Questions about the grid below. Counting starts at 1.
1) What is the bottom-right entry?
2) What is the entry in the bottom-left corner?
3) What is the entry directly above the largest entry?
4) What is the top-right entry?
5) What is the bottom entry of the column that holds the largest entry?
6) What is the entry at row 3, column 3?
7) What is the entry at row 1, column 2?
8) What is the entry in row 3 and column 2?
[[135, 135, 128, 124, 135, 141, 127, 140, 127, 136, 123, 128, 123, 138, 127, 129],
 [132, 124, 122, 122, 133, 131, 123, 136, 111, 123, 131, 130, 135, 124, 133, 119],
 [113, 117, 123, 137, 131, 120, 114, 140, 143, 121, 134, 124, 143, 135, 142, 136],
 [140, 128, 135, 124, 127, 138, 110, 123, 118, 126, 130, 133, 136, 122, 132, 127],
 [141, 129, 123, 124, 134, 140, 122, 135, 112, 127, 126, 129, 129, 130, 129, 124],
 [109, 138, 133, 139, 129, 122, 141, 131, 135, 135, 129, 130, 115, 138, 120, 141],
 [134, 124, 127, 120, 125, 122, 128, 126, 122, 128, 127, 132, 126, 122, 129, 115],
 [130, 129, 132, 129, 128, 135, 105, 116, 132, 121, 133, 119, 139, 124, 133, 124],
 [114, 126, 134, 143, 134, 119, 112, 122, 135, 116, 142, 122, 148, 129, 135, 127],
 [130, 127, 136, 128, 125, 129, 126, 125, 134, 127, 139, 127, 141, 125, 130, 127],
 [127, 131, 131, 128, 132, 136, 122, 120, 127, 125, 127, 126, 129, 129, 131, 124]]
1) 124
2) 127
3) 139
4) 129
5) 129
6) 123
7) 135
8) 117

Questions about the row below.
1) Read off the entry just right of 107.
2) Read off the median entry.
[117 110 131 107 150]
1) 150
2) 117

[[131 134 118 129 133 129 131 132 139 129 135 143 131 121]
 [135 134 134 144 128 127 126 122 122 132 119 124 115 127]
 [129 128 120 137 134 134 147 135 129 127 130 130 128 133]
 [121 138 130 118 119 121 143 126 134 119 132 131 132 124]
 [129 129 122 120 128 122 124 128 129 136 131 132 132 132]
 [111 123 136 132 132 139 129 127 127 137 126 128 123 120]
 [134 132 131 150 144 136 127 125 134 128 123 134 138 131]
 [119 111 126 132 117 121 127 146 134 120 111 129 130 137]
 [131 142 128 121 129 131 124 132 126 126 140 127 130 131]
 [131 128 131 133 119 115 136 126 128 132 133 122 132 127]
 [131 141 124 136 133 127 118 119 115 120 132 134 136 125]]
Indices start at 1.
The entry in row 3 and column 1 -> 129
Find the bottom entry of the column that holds the largest entry.
Answer: 136
Find the bottom-left entry.
Answer: 131
Find the top-left entry.
Answer: 131
The bottom-right entry: 125
The entry in row 2 and column 1 -> 135
Find the entry in row 1 and column 2.
Answer: 134
Find the entry in row 1 and column 3.
Answer: 118
Find the top-right entry.
Answer: 121
The entry at row 3, column 3 -> 120
The entry just left of 150 is 131
The entry in row 2 and column 3 -> 134

[[131 139 125 129 128 126 133 132 117 130 128 130 128 125 128]
 [127 128 127 131 134 132 121 137 123 140 121 137 127 126 129]
 [127 127 127 121 129 121 131 119 114 103 132 135 127 124 130]
 [128 124 128 133 132 136 128 126 122 148 122 119 130 132 129]
 [124 130 131 123 128 135 128 132 131 124 129 121 131 130 128]
 [123 132 126 128 127 141 130 126 127 154 128 129 127 131 126]
 [129 126 126 136 127 128 122 133 122 132 141 133 128 135 130]]
What is the second-last entry, reading row by row?
Answer: 135
The largest entry in the first column is 131
The 4th-last entry, reading row by row is 133
The third entry in reading order is 125
What is the third-last entry, reading row by row?
Answer: 128
The 3rd entry on the diagonal from the top-right corner: 127
The entry directly below the smallest entry is 148
What is the second entry on the main diagonal?
Answer: 128
What is the bottom-left entry?
Answer: 129
What is the entry directly above the smallest entry?
Answer: 140
The last entry in the row that holds the largest entry -> 126
What is the entry in the bottom-right corner?
Answer: 130
What is the top-right entry?
Answer: 128
The entry directly above the centre entry: 119
The entry just left of the smallest entry is 114
What is the fifth entry in reading order?
Answer: 128
The entry directly above the largest entry -> 124
What is the smallest entry in the first row?
Answer: 117
The centre entry: 126
The top entry of the column that holds the largest entry is 130
The largest entry in the last row is 141
What is the fourth entry in reading order?
Answer: 129
The entry just left of 134 -> 131
The entry just right of the largest entry -> 128
What is the entry just right of the smallest entry?
Answer: 132
What is the first entry of the largest entry's row?
Answer: 123
The second entry on the diagonal from the top-right corner: 126
The entry directly below the largest entry -> 132
The first entry of the smallest entry's row: 127
What is the entry just right of the centre entry?
Answer: 122
